Rotation paths and how fast each direction turns (degrees each step):
Each turn is a multiple of 5 degrees from 10 to 175, or 0.
Each row of a path follows its step; steps can be skipped.
Rotation 1:
step 0: [ 0.32  1.56  0.44 -1.38 -0.20 -1.36  1.19  1.14 -0.04  2.38 -2.03 -2.72
 -0.47 -3.11 -5.07  3.24 -2.71  0.57  0.80 -1.55  0.57 -2.25  1.44  2.26
  1.35  0.79  0.79 -0.26]
step 1: [ 2.77 -0.57  0.18 -0.47  0.10  0.98 -2.27 -3.11 -1.18  0.25  3.33 -1.02
 -0.05  1.92 -2.45  2.68 -2.74  0.32  0.10 -2.88  3.75 -1.48  0.43  2.66
  0.72  0.28 -1.68 -0.52]
step 2: [ 2.36 -0.81 -2.94 -0.23 -3.38  1.87  0.05 -1.31  1.69 -0.80  0.04 -0.18
  3.40 -2.40 -1.97  3.13 -1.42  1.94  2.51 -1.06 -2.10 -1.91 -1.18  1.50
 -0.46  0.57 -1.76 -1.46]
step 3: [ 2.57 -2.03 -0.76 -1.09  1.21  0.50  2.02 -0.60  2.96 -1.49  1.00 -2.73
 -0.52  1.86 -0.74  2.02 -0.37 -1.52  1.79 -4.70 -0.35  0.83  0.55 -0.42
 -1.19 -2.72 -1.41 -2.85]
step 4: [ 1.13  0.04  1.06  0.40 -3.46  0.42  1.75 -1.40  1.86 -2.31  1.28 -1.01
 -0.03 -0.28 -0.68  3.09 -0.90 -1.67 -0.08  2.48  0.17 -3.06  0.77 -4.71
 -0.44 -0.74 -2.26 -2.85]
step 5: [-0.17 -0.36 -1.97  1.14 -0.94  0.83  4.04  0.17 -0.46  0.36  2.55 -2.23
  0.65  2.27 -3.54  2.35  0.06  1.61 -0.50  0.56  0.47  2.45 -0.64 -3.07
 -0.28 -2.26  3.38 -2.00]
step 6: [-1.95 -1.88 -0.55 -1.52  0.64  0.94  0.84  1.83 -3.06  2.17  1.87 -1.53
  2.84  1.28 -0.44  1.54 -1.17 -1.58  0.02  0.19 -0.61 -3.50  0.79 -3.79
  3.36 -0.50 -1.14 -1.74]
step 7: [-1.39 -0.18 -1.89 -0.84  0.88  5.63  2.03 -3.20 -3.26  1.39  0.00  1.11
  0.50 -0.60 -2.23  2.41 -0.60 -1.02 -1.02 -0.62 -0.25 -0.08  1.08 -2.14
 -1.22 -2.00  0.69  2.40]
step 8: [ 0.88  0.14 -4.00 -0.97 -0.32  1.31 -0.43  0.46 -2.90 -1.10 -3.62 -1.64
  0.16  0.26 -1.69  0.11 -3.67 -3.82  1.02  0.61 -1.15 -1.05  1.42  0.59
  2.73 -1.90  1.58 -0.62]
step 9: [-0.09  0.84 -4.86 -1.77 -0.70  1.20  1.75 -0.44  0.39  1.20 -0.13 -1.20
 -1.01  2.06 -0.02  2.64 -1.37 -3.73 -1.27 -0.71  3.69 -1.71  0.94  1.17
 -1.57  2.01 -0.57  2.42]
step 10: [ 0.78  2.15 -4.13  0.94 -3.69  0.93  0.88 -1.22 -1.22  1.02  1.11  1.52
 -0.61  1.50  0.44 -1.21 -1.94 -0.17  1.36 -0.24 -0.73 -2.87  2.96  2.28
 -1.64 -0.19  1.43 -3.54]
step 11: [-2.39  0.87 -3.11 -0.53  0.29 -1.64  0.96  0.31 -0.28  1.12 -1.36 -1.19
  0.47  1.79  2.53  4.61 -0.58  1.17  4.37 -1.28  1.53  0.60  2.34  0.30
 -2.79 -0.41 -0.78 -1.94]
[-0.73 -1.10 -0.82 -0.30  0.86 -1.76 -1.65 -1.22  0.02  0.04  0.91 -0.08
 -0.22 -0.18  0.05  0.40  0.16 -1.04  0.30  0.25  0.40 -0.24 -0.11 -0.92
 -0.13  0.40 -0.43  0.03] | 140
[-0.10  0.06  0.90 -1.32  0.91 -0.13  0.87  1.01  0.86  1.08  0.61 -0.58
 -0.47  0.22  0.21 -0.39  0.20 -1.15 -0.82 -1.25  0.02 -1.26  0.25  0.10
  0.09  0.52 -0.71  0.24] | 125
[ 0.44 -0.40  0.71 -0.62  0.15  0.02  0.03 -0.17  0.70 -1.31  0.55 -0.87
 -0.18  1.04 -0.18  0.13  0.50  1.53  0.54  0.05 -0.97 -1.02 -1.37 -1.16
 -0.46 -0.54 -0.04  0.16] | 35
[-0.19 -0.38 -0.85 -1.31 -0.79 -0.15  0.37  0.14 -0.14 -0.40 -0.49  1.05
  1.13  1.09 -0.22 -0.25  0.10 -0.59 -1.66  0.01 -0.33  0.40  0.44 -1.38
  0.26 -1.10  0.05  0.26] | 25
[-0.05 -0.89  1.24 -0.22 -0.32  0.36  1.01 -0.26 -0.05  0.16  0.82  0.47
 -0.25  0.45  0.38  0.73  0.13 -1.02  0.89  0.66 -1.16  1.35  0.01 -0.53
  1.04  1.13  0.79  0.10] | 40
[-0.20  0.00 -0.66 -0.35 -0.08 -0.48  0.59 -0.80  0.57  0.65  0.38  0.21
 -0.61 -1.16 -1.74 -1.05  0.45  0.11 -0.15 -0.35 -1.44  0.06 -0.01  0.33
 -0.69 -0.22  1.58 -0.40] | 145
Rotation 2:
step 0: [-0.91 -0.46  2.13 -4.34  1.55 -1.73 -0.11 -2.79  2.25  1.56  0.22 -2.28
 -0.91  1.70  3.44 -2.05  0.33 -1.34  0.05 -0.02 -1.52 -0.87  1.13  1.70
 -0.25  0.37 -2.24 -0.59]
step 1: [ 1.07  2.03  0.77 -1.84 -1.78 -0.79  2.02 -1.44 -0.50 -2.35 -0.47 -0.54
 -3.29 -0.33 -0.28  3.55 -2.51 -2.26  0.23  0.48  0.99  2.12  0.42  3.63
 -0.72 -0.34 -0.30 -1.90]
step 2: [ 0.74  0.98  0.77 -0.78 -0.10  0.54 -0.43 -0.38 -0.26 -0.60 -1.23  0.12
 -4.61  2.05 -0.73  1.60  1.34 -1.53 -1.83 -4.07 -0.46 -0.34 -1.29 -4.49
 -0.20  1.86 -0.66 -0.78]
step 3: [ 1.05  1.96  1.29 -1.22 -0.84  0.88 -1.87 -1.16  3.79  1.96 -3.25  0.54
  0.57  1.38  3.05 -1.37  1.98  1.01  1.35 -0.55  2.18  2.35 -1.01  1.00
  0.90  1.97 -0.42 -1.75]
step 4: [ 0.00 -0.18 -1.43 -1.19  0.88 -1.72  2.37 -1.17  0.32  0.17 -2.50 -1.02
 -3.65  0.24  2.65  2.07  2.01  1.63  1.41 -0.05 -1.60 -2.56  2.24  3.11
  0.85 -1.06 -0.15 -1.56]
step 5: [ 0.10  1.03  1.41 -1.88 -1.10 -0.53  0.31 -2.51 -0.39 -2.51  0.14 -1.57
 -1.83  0.89  1.96 -0.33 -0.51 -3.77  0.43 -1.18 -5.12  1.86 -2.12  0.02
 -1.32  0.56 -1.26  0.47]
step 6: [ 1.63  0.91  0.98 -2.88 -1.30  2.48  2.52 -1.28  0.37  3.40 -0.44  2.45
 -2.78  0.54  0.12  1.34 -1.35 -3.04 -0.24 -0.37  2.16  0.96 -0.11 -0.67
  1.11  2.53 -0.37 -2.11]
step 7: [ 0.25  2.45 -1.28 -2.52  1.98 -2.28 -2.09  2.55  0.53 -0.46 -3.32 -0.08
 -3.27 -0.46  1.48  1.24  2.76 -0.25 -0.68 -1.23  2.12  0.70 -1.07 -0.57
  0.64 -0.79 -1.79 -1.59]
step 8: [-1.68  0.50  2.55 -1.25  0.65 -1.01 -0.91 -3.35  3.16  0.18 -0.74 -2.01
 -0.94  3.02  3.57  0.24 -0.11  1.46 -2.38 -1.45 -1.62 -0.19  1.43  1.83
 -0.12  1.20 -0.18 -1.28]
step 9: [ 4.11  0.83  1.14 -1.06 -1.93  0.23  2.23 -3.21 -0.42 -3.13 -1.39  0.32
 -3.59  1.01  0.11  0.71 -0.39 -1.08  2.88 -0.23  0.58  0.17  0.90  2.76
 -1.19 -0.14 -0.45 -0.51]
step 10: [-1.09  0.43 -1.08 -1.44 -2.02  0.93  0.27  0.12 -0.03  1.03 -2.15 -0.45
 -4.09  0.72 -1.16  2.27  2.05 -1.20  0.91 -2.03 -2.93  1.39 -2.81 -3.51
  0.51  2.04 -0.07 -0.90]
step 11: [ 1.57  3.30  0.32 -1.01  0.72  0.54 -0.20 -0.71  2.26  3.46 -2.00 -0.31
  0.73 -0.83  5.06 -1.63  1.49 -2.02 -0.37 -1.16  0.97  0.30  0.04  0.21
  0.81  2.35 -1.66 -1.01]
[ 1.50  0.05  0.51 -0.32  0.65 -1.58 -0.26 -0.32  0.31  0.83  0.75  0.01
 -1.01  0.17  0.50  0.88  0.82 -0.04  0.36  0.13 -0.52  1.05 -0.14 -0.05
 -0.68  1.03  0.85 -0.86] | 0
[-0.30 -0.52  0.14  0.07 -0.87 -1.53  0.25 -0.79  0.00 -0.14  1.20  0.76
  0.07 -0.72  0.69 -0.10 -0.02  1.36 -0.11 -0.89 -0.28 -0.08 -0.04  0.92
  0.47 -0.56 -1.73 -0.11] | 90
[ 0.14 -0.85  0.05 -0.47  0.09 -0.60  1.76  0.96 -0.37 -0.06 -1.09 -0.21
 -0.57 -0.50 -0.69  0.45 -0.38  0.70  1.11  0.39  1.14  0.98  0.18  0.33
  0.55 -1.07  0.33 -0.64] | 130
[ 0.15  0.79 -0.95  0.21 -1.33  0.01  0.13 -0.20 -0.43  0.44  0.70  0.95
 -0.84  0.01 -1.19 -0.72 -1.25 -0.51  0.48 -1.35  0.18  0.52 -0.56 -1.13
 -0.33 -0.01  0.44 -0.67] | 90
[-0.62 -0.07 -1.01  0.01 -0.62  0.08 -0.32  0.32 -0.66  0.38  0.56  0.15
 -0.76  0.44 -0.62  0.74  1.47 -0.56  0.25 -0.04  1.11 -0.70 -0.72  2.03
 -0.67 -0.03  0.31  0.47] | 130
[-0.71  0.27  0.55 -1.62  1.04 -0.55 -0.44  0.86 -0.29  0.06  1.05  0.43
 -0.20 -0.23 -0.17  0.19 -1.18 -1.16 -1.53  0.48  0.92  0.17  0.17  0.09
 -0.25 -0.42 -0.61 -0.42] | 60
Rotation 3:
step 0: [ 0.79  4.86  0.63 -1.37 -1.86  0.52 -0.76  0.27 -0.09  0.90 -1.74 -0.25
 -0.14  3.91 -0.20  1.11  0.92 -1.42 -4.41  2.57  0.96  0.74 -0.37  1.17
  3.02 -0.28 -2.63  0.53]
step 1: [ 0.27  2.97 -1.58 -2.37 -1.88 -4.63  0.17  1.21 -2.89  0.66 -0.52  1.77
 -1.72 -2.47 -1.47 -0.67  1.72  0.17  0.48  1.33  1.20 -0.09  1.88  3.13
  2.23 -2.92 -0.83 -0.53]
step 2: [-1.17  1.43  0.89  0.27 -0.23 -0.19  3.38  2.12 -1.63 -2.49  1.24  2.69
  0.34 -0.91  0.01 -2.58 -1.97  1.79 -1.09 -1.38 -1.55  5.10  2.69  1.89
  0.34 -1.24 -2.79  0.26]
step 3: [-0.41  0.04 -2.75  5.18  0.76  0.06  0.53 -1.48 -0.57 -1.21  2.06 -0.13
  1.72 -1.60 -1.58 -0.49  1.53 -1.01  1.16 -0.31  0.25  0.89  3.30 -1.68
 -1.96 -3.29 -4.09 -0.68]
step 4: [ 2.17  0.87  0.80  2.29 -2.99  1.48 -0.95 -2.70  3.81 -3.54 -0.79 -0.75
 -4.23  0.35 -1.36 -0.66 -0.46  0.33  0.76 -1.14 -0.17  1.74  0.15 -1.17
 -3.17 -1.82 -0.76 -1.24]
step 5: [ 2.00  1.84 -0.47  2.00 -0.07  1.03 -2.72 -0.99 -0.07 -1.74 -0.26  0.70
 -1.90  2.56  3.94  2.21  2.23 -1.82  0.49 -0.85 -2.70 -0.54 -3.31 -0.15
  1.73 -3.63 -0.54 -0.02]
step 6: [ 3.78 -0.52 -0.87 -1.18  0.73  0.56 -4.42 -1.60 -1.30 -0.60 -0.53  4.22
 -1.40 -0.20 -1.12  1.65 -0.22 -0.10 -3.60  1.18  0.83  1.36  0.42  2.24
  1.80 -1.58  3.23 -0.79]
step 7: [-0.48  3.58 -0.36 -1.41 -0.91  1.22 -0.46  2.06 -2.33 -0.47 -0.46  2.17
  1.64  4.24 -2.37  2.20 -2.37 -1.29 -3.08  1.03 -0.28 -1.10  2.06  2.43
  0.92 -0.51 -2.21 -1.10]
step 8: [ 0.29  2.06 -2.48 -2.87 -3.92 -2.80  0.75  0.14 -2.73  0.91  0.61  0.94
  0.05 -1.86 -3.00  1.54  0.68  0.83  1.46  3.63 -0.32  1.58  2.37 -0.30
 -0.15 -1.74 -2.87  1.15]
step 9: [-2.80  2.10  0.64 -0.11 -0.34 -1.17  2.32 -0.85 -1.45 -5.29  1.41  1.46
 -2.31 -2.20 -0.53 -0.14 -1.34  2.91  1.71 -1.64 -2.70  1.78  1.29  0.49
  0.18  0.19 -2.60 -1.11]
step 10: [-1.69 -1.90 -0.85  4.61  1.15  1.31 -0.23 -2.54 -1.25 -0.45  4.05  1.71
 -1.35  0.05  1.24  1.47  1.46 -0.02  1.13 -0.17  0.11  3.29  0.48 -0.70
 -2.62 -1.72 -2.80  0.64]
step 11: [ 1.61  1.15  1.83  3.45  0.09  2.21 -1.88 -5.47  1.61 -2.91 -1.36 -0.03
 -1.78  0.47 -2.60  0.44  0.82 -1.02 -0.62  1.75  0.87  0.48 -1.53  0.06
 -1.95  0.56 -0.55 -2.30]
[-0.77  0.54 -1.31 -0.75  0.12 -1.20  2.39 -0.18 -0.71  0.21  0.52  0.26
  0.15  0.41 -0.67 -0.56  0.10  0.19 -0.40 -0.05 -0.50  0.55  0.42 -0.67
 -0.50 -0.09  0.48 -0.47] | 55
[ 0.19 -0.38 -0.34 -0.40 -0.85  0.78 -0.46 -0.72 -0.83 -0.20  1.20  1.12
  0.17  0.02 -0.69  1.24 -0.37  0.44  0.49  0.25 -1.67 -0.84 -0.61 -0.03
 -0.76  1.09 -0.09 -0.34] | 20
[-0.26  0.54  0.64  0.14 -1.79 -0.86  0.27 -0.46 -0.25  0.82 -1.78 -0.71
 -1.11 -0.29 -0.15  0.32  0.33  0.19  0.21 -0.46 -1.27 -0.64 -0.12 -0.46
  0.14 -0.22 -0.06  0.88] | 95
[-1.64 -0.49 -0.84 -1.14 -0.16 -0.39 -0.94  0.78 -0.67 -1.11 -0.73 -0.06
 -0.19  0.48 -0.31  1.30  0.34  0.56 -0.58  0.07  1.09  0.32 -0.36 -0.49
  0.34  0.50 -0.25  0.78] | 45
[ 0.86  0.32 -0.26 -0.87  0.36  0.22  0.10  0.41 -0.98 -0.45 -0.71 -0.31
  1.40 -0.51 -0.37 -0.55 -0.84  0.79  0.84 -0.51 -0.08 -0.33  1.02  0.75
 -0.79 -0.33 -0.83  1.57] | 60
[ 0.64  0.99  0.44  0.54  0.62 -0.52  0.61  0.73 -0.59  0.30  0.86  0.17
  0.04  0.27  0.75  1.02 -0.31 -0.34 -0.64 -1.29  0.53 -1.09 -0.71 -1.18
  0.11  0.18 -1.49  0.32] | 155
